Rows are one point carried round by a steady rotation, each followed by how many steps it has turned.
The counts run from 0 to 1285.
[ 96 124 143 137 159  89 144 158 133 120 129 106 136  87 151 122 159 146
 110 157 157  92 165  94 182 158 174 137  81 166  79 116 149 130 123 156
 104 131 133 127 107 130 106 159 120 132  99  95 139 114 168]  1096
[ 73 123 154 155 114 118 140 126  95 105 127 134 173 143 123 121 165 176
 121  98 125 138 115 107 176 108 149 185 128 180 106 119 161 152 135 154
 102  99 116 127  93 113 107 116 119  99 106 123 141 114 152]  943
[ 99 122 138 129 150 135 131 142  67 128 138  97 142 121 133 128 147 162
 107 109  99  89 123  47 167 131 138  97  52 145 109 156 165 133 145 125
 137 154 140  94 110 142 143 123 138 118 131 143 111  75 143]  758
[ 67 116 131 146 134 143 140 156 127 126 124 113 144  64 106 136 150 168
 139 142 130 113 172  73 188 150 154 132  87 148  95 129 171 162 121 143
  88 134 110 122  98 105 106 154 132 132 111 146 145 112 133]  982
[ 55 134 156 146 120 110 138 132  85 106 131 128 182 138 129 135 152 174
 121  84 112 152 119 101 189 109 132 168 113 158 116 134 149 141 135 140
  99 111 107 110  86 115 109 130 134  96 102 136 151 111 158]  1068
[ 61 131 147 119 109 122 161 128  92 121 142 134 200 165 110 147 147 172
 118 104 109 138 127  74 159 117 141 154 107 157 131 156 150 138 134 128
 101  99 100 110 132 109 120 133 136  98 125 177 142 105 141]  348
[ 98  99 158 151  72  80 143 110 128 148 120 154 153 169 107 103 168 152
 114 131 136  77 149  84 165 148 147 158 132 151 120 119 141 135 116 171
  97 102 125 124 115  76 123 116 120 127 123 146 157 114 160]  934
[ 84 103 133 117 156 102 147 136  94 105 132  92 163 123 145 122 138 165
 132 108 136 137 136  74 134 157 140 158  83 174 101 161 130 143 133 126
 118 120 121  85 153 147 113 161 116 115  92  99 140 104 183]  482
[ 78 121 140 130 112 116 143 100  79 108 117 129 153 156  88 129 142 173
 145 130  99 103 152  52 146 138 123 165 127 154 131 153 114 171 139 113
 116 129 116  68 146  79 165 157 127 126 120 142 114 112 158]  1053
[ 91 143 155 136 113  99 160 124 121 154 155 104 124 147 127 141 143 136
 110 159 133  67 151  76 164 150 127 111  94 143  77 157 163 113 144 160
  86 153 155  80  78 114 147 126 140 138 127 142 158 123 150]  511
[ 81 114 124 121 135 125 131 123 105 115 138 103 141 113 115 124 140 166
 140 127 123  82 152  25 138 169 122 136  91 131  93 162 133 166 143 121
 105 152 126  69 141 100 147 129 121 138 110 149 123 116 160]  493
[ 87 105 144 136 143 109 120 152 111 106 116 117 142  87 149  86 148 161
 132 120 127  87 156  63 187 167 162 132  93 150  85 117 130 157 117 144
 113 133 106 116 120 111 113 140 119 138  92 108 131 107 191]  1200
[124 118 136 139  75  93 169 106 146 149 139 141 144 140 107 142 176 159
 105 179 145  63 171  93 158 125 176 145 109 176 130 116 170 127 124 164
 103 110 147 128 138  85 125 122 142 120 134 152 129 116 119]  89
[104  91 148 121 130  62 147 122  75 123 113 102 154 156 124 105 138 150
 119 129 144 107 153  74 144 158 148 167 104 183 109 140 105 140 121 125
 136 125 153  90 152 133 138 173 114 122 103  79 130 113 189]  938
[ 74 113 165 157 117 111 115 153  96 147 125 104 131 107 116 119 140 143
 115 125 132  98 149  90 193 145 145 115 101 136  84 135 167 144 121 164
  89 147 131 107  61 111 112 140 129 137 122 141 169 122 153]  158
[124 109 146 136  99  66 164 130 114 166 108 122 153 140 110 120 150 138
  98 181 151  79 180  90 176 138 184 132  99 168 122 117 151 117 102 149
 117 114 140 127 131 103 124 183 128 128 142 124 140 104 144]  319
[ 96 149 173 150 114 122 137 126  96 150 145 108 137 157 132 119 153 152
 102 132 104  56 133  62 165 141 141  93  96 141 102 139 162 126 122 156
 119 154 132  88  69 128 152 110 134 126 148 149 138  98 128]  407
[ 82 131 125 119 144 125 129 155  68 110 133  85 152  93 130 135 137 172
 128 122 101 106 150  55 175 148 146 107  87 132  94 144 139 158 138 119
 124 158 107  84 118 114 156 151 142 117 118 137 114 100 153]  1213
[118  84 123 111 123  93 156 105 111 116 100 117 120 141 115 120 147 153
 130 150 139  79 155  56 151 131 139 168 108 180 118 153 137 158 158 116
 118 111 166  96 176  89 151 135 112 128  89 109 117 111 186]  2
[ 81  90 163 129 129 110 152 120 111 110 131 156 168 166 146  99 153 161
 116  95 110 101 103  44 157 148 127 151  94 162 133 151 153 135 123 133
 103  96 106 127 139 118 103  91 115 122 104 147 130  91 175]  5
[106 129 165 134 142 100 170 109  94 140 109 119 140 138  97 139 134 138
 120 192 138  98 171  95 165 145 143 136 105 190 126 150 154 122 108 135
 106 136 157 112  92 131 133 212 128 130 147 110 142  99 113]  662
[125 130 169 135 145 108 157  87 109 109 103 147 139 152 115 111 166 169
 133 177 129  87 149  71 155 136 150 166 121 203 158 125 127 142 127 134
 131 108 133 125 148 107 152 166 103 121 126  94  85  89 127]  676
[119 107 164 163 128 131 127  91 106 136 106 118 121 128 102  97 156 168
 130 154 128  53 168  47 115 165 152 141 106 186 130 138 147 151 112 151
 148 142 138 111 132 130 139 146 100 133 153 129 111  75 126]  902
[132 128 153 160 133 117 126 128 113 124 116 102 109 103 130  97 164 152
 111 163 150  64 152  95 160 135 164 130  96 184  86 119 173 140 132 168
 121 143 168 127  93 128 135 147 104 138 122  76 117  99 143]  410
[108 111 130 134 135 111 146 137  91 124  95 121 114  80 111 120 152 146
 112 174 116 103 167  91 209 119 165 128  94 160 122 117 164 163 130 125
 111 134 148 134 113  89 146 181 129 135 128 103 112 111 136]  298
[ 53 112 139 161 116 134 138 134 124 129 137 118 151 102 119 145 151 160
 126 108 145 137 138 106 169 113 143 167 113 168  88 144 183 157 145 161
  76 107 140 122  87 111  97 113 118 111  93 131 171 120 152]  488
[ 77 139 148 141  74 103 159 103  96 138 153 120 182 184  92 154 157 167
 113 115 115 104 142  82 134 122 142 157 142 161 120 142 149 130 133 144
 112 119 132  85 116  97 149 124 134  94 136 168 141 107 127]  578
[101 105 156 152  86 106 136 123  92 145 121 134 171 144 110 117 174 160
  96 111 110  89 129  87 180 105 176 133 102 152 131 104 183 134 112 159
 128 108 110 148 116 102 112 111 143 102 145 160 135  84 131]  441
[ 87 180 173 157 124 127 153 102 109 133 147 116 131 140  98 150 149 159
 120 163 118  84 153  95 159 128 136 130 126 164 109 145 151 134 134 157
  95 144 140  88  55 124 159 151 133 118 146 133 131 114  95]  294
[ 82 104 138 134  92  96 156 135  91 153 126 112 182 146  88 159 138 159
 108 116 149 145 148 107 146 106 159 167  98 186 113 153 182 126 125 162
 110 106 152 122 113 128  98 142 137  99 119 141 175 107 138]  225
[101 138 141 106 131 115 192 121 111 130 136 149 148 126 122 157 160 150
 103 173 115 106 126  87 207  95 146 118  66 171 147 136 176 105 146 124
  99 121 143 137 131  91 142 128 155 118 132 146 112 105 120]  1124
[ 98  79 163 135 121 101 131 124  72 131  92 126 158 146 109  93 132 155
 129 122 114  95 146  37 147 165 142 140  98 151 139 137 134 147 103 123
 136 117 116 109 153 114 123 164 116 134 138 147 134  79 170]  1041
[104 153 156 141 126 109 170 111 114 153 150 102 142 134 115 163 148 151
 107 174 152  99 155 114 130 117 163 143  98 194 106 159 176 103 125 156
 112 129 167 108  89 142 129 177 133 106 144 117 136  92 100]  1242
